(in the rows, 128 means zero)
Each path below is one point turned by a fixed rotation once a step. After each direction that follows a path, write how fast that rotation turns it, in degrees per step (0 if it stays still).
Each turn is a multiple of 5 degrees from 10 to 175, or 0.
Each row of a path follows its step; steps can be skipped.
Rotation 1:
step 6: [117 128 140 134 124 131 120 138 126 140 140 136 131 133 129 129 120 126
 132 122 133 118 128 126 129 134 127 119 124 128 126 133 128 135 148 115
 135 137 112 120 135 133 134 133 128 118 133 143 119 134 130 125 122 115
 122 133 151 126 133 113 118 140 141 133 118 117 131 132 138 109 132 129
 120 145 123 132 123 130 117 133 130]
step 7: [134 118 132 113 119 137 134 130 114 133 137 115 128 134 127 119 118 123
 133 128 119 120 136 111 130 125 123 117 140 114 121 131 135 141 131 123
 120 136 126 134 125 139 120 120 118 119 129 120 126 129 123 131 125 121
 137 134 133 132 135 137 130 136 134 118 115 112 117 125 131 124 118  99
 119 122 133 120 136 131 128 122 128]
step 13: [117 115 134 108 116 120 137 131 114 137 132 129 131 136 124 123 139 138
 130 112 129 114 130 114 141 129 127 124 131 117 124 120 134 124 151 120
 138 136 130 129 131 130 142 134 127 121 129 132 130 129 135 127 128 142
 115 131 131 139 114 131 135 128 135 127 116 127 141 124 128 129 130 134
 129 147 133 129 130 118 133 137 129]
step 16: [129 128 141 130 129 131 136 127 133 123 142 132 122 128 137 136 134 149
 125 131 124 130 131 133 125 120 118 140 142 124 124 135 139 139 137 136
 129 126 117 138 131 145 130 126 116 118 137 123 139 126 134 135 130 134
 124 120 124 142 126 141 120 122 127 122 122 129 148 114 137 140 111 141
 123 118 136 131 128 131 131 118 133]
step 18: [120 123 116 110 114 129 141 130 131 148 122 130 149 127 126 128 131 142
 130 136 119 129 122 123 129 115 130 126 119 119 113 137 141 139 138 112
 113 126 126 117 132 129 135 135 129 130 138 129 118 131 142 122 130 128
 119 136 131 139 128 141 124 142 124 132 132 116 127 129 121 128 120 118
 129 125 122 135 123 130 126 133 134]
step 19: [121 133 124 133 119 121 131 145 120 121 122 122 127 135 137 133 125 128
 115 127 127 132 138 109 139 123 129 123 123 130 124 128 131 135 129 121
 123 121 131 149 130 144 148 131 121 110 133 131 117 143 128 121 147 130
 128 130 107 123 128 137 130 138 118 124 135 134 132 127 134 131 127 127
 113 128 127 117 138 130 131 128 136]
step 22: [123 118 129 132 132 137 131 128 129 130 123 123 133 135 135 123 140 120
 118 125 107 129 118 134 123 142 136 128 139 123 126 129 127 138 139 135
 122 121 126 137 134 139 146 130 119 136 142 124 131 139 128 141 136 116
 122 128 146 121 131 125 129 135 130 116 132 140 136 120 135 111 114 124
 119 143 122 127 119 123 131 137 138]
step 23: [131 130 109 134 130 130 140 123 123 125 134 136 118 133 127 132 132 129
 121 146 121 128 121 113 121 121 128 132 130 122 117 134 129 140 130 134
 108 129 124 116 141 132 131 123 116 123 134 137 142 141 140 129 122 125
 131 138 128 130 136 137 132 122 135 133 129 122 129 132 143 127 113 123
 112 119 127 148 125 127 137 113 123]
Speeds:
[128 127 129 130 127 128 126 129 128 126 130 126 125 129 131 130 126 126
 129 130 129 127 125 129 128 128 128 132 125 126 126 129 130 126 126 127
 132 126 128 127 126 131 129 128 127 131 129 126 125 127 130 129 130 128
 129 125 126 129 132 127 129 126 128 125 126 132 130 127 125 127 129 130
 132 127 129 128 127 127 128 127 127]	65
[129 131 127 129 129 128 128 124 130 127 130 127 129 131 129 126 127 127
 130 129 128 129 128 132 124 127 127 126 129 129 125 131 130 127 131 127
 131 125 126 129 129 126 126 130 127 130 127 129 129 131 128 131 125 128
 128 126 129 126 129 128 124 129 128 130 129 129 130 126 131 126 127 128
 127 128 128 126 129 128 133 130 128]	65
[128 130 128 127 125 127 127 131 128 130 128 126 129 127 130 132 130 129
 130 127 128 127 127 127 129 130 129 127 128 127 129 128 126 129 131 128
 129 130 125 129 129 123 133 126 129 131 129 129 130 129 123 128 128 129
 129 129 127 129 129 124 127 126 125 127 128 131 126 127 128 124 129 129
 129 130 129 129 128 126 127 132 128]	160
[126 129 125 128 127 126 129 128 130 128 128 127 127 133 126 127 127 125
 128 130 127 129 127 127 127 123 130 129 126 130 129 126 126 130 129 125
 126 129 125 124 127 128 127 127 131 127 131 128 126 129 127 128 132 125
 129 130 128 128 126 128 129 129 130 129 131 129 129 128 130 124 127 130
 128 131 129 129 129 129 129 127 129]	85
[129 128 124 126 127 130 131 126 126 129 127 127 127 125 125 129 128 126
 132 128 124 128 124 124 127 128 127 127 129 125 127 129 129 128 125 127
 128 131 128 127 131 128 126 128 129 128 127 125 127 126 127 130 123 130
 124 128 125 129 127 128 131 129 127 130 128 129 129 129 127 126 127 129
 128 129 129 130 128 129 131 126 128]	140
[129 127 126 128 127 131 128 128 128 129 128 131 131 126 129 127 127 131
 125 131 125 133 129 126 125 128 125 128 125 130 128 128 130 126 127 127
 131 127 128 128 125 129 129 128 129 132 126 129 128 131 127 127 130 130
 127 127 125 131 123 129 127 129 128 129 130 128 126 127 127 127 131 129
 127 126 130 126 128 130 126 129 128]	45
[128 130 125 127 126 127 128 125 128 125 125 124 131 127 131 128 128 127
 125 128 128 131 127 129 126 131 131 128 126 126 131 127 127 127 131 129
 128 127 127 127 131 131 129 126 126 129 129 127 125 127 127 127 127 129
 131 127 127 128 127 128 129 130 125 128 131 127 128 125 127 129 125 125
 128 128 126 127 127 130 127 125 128]	100
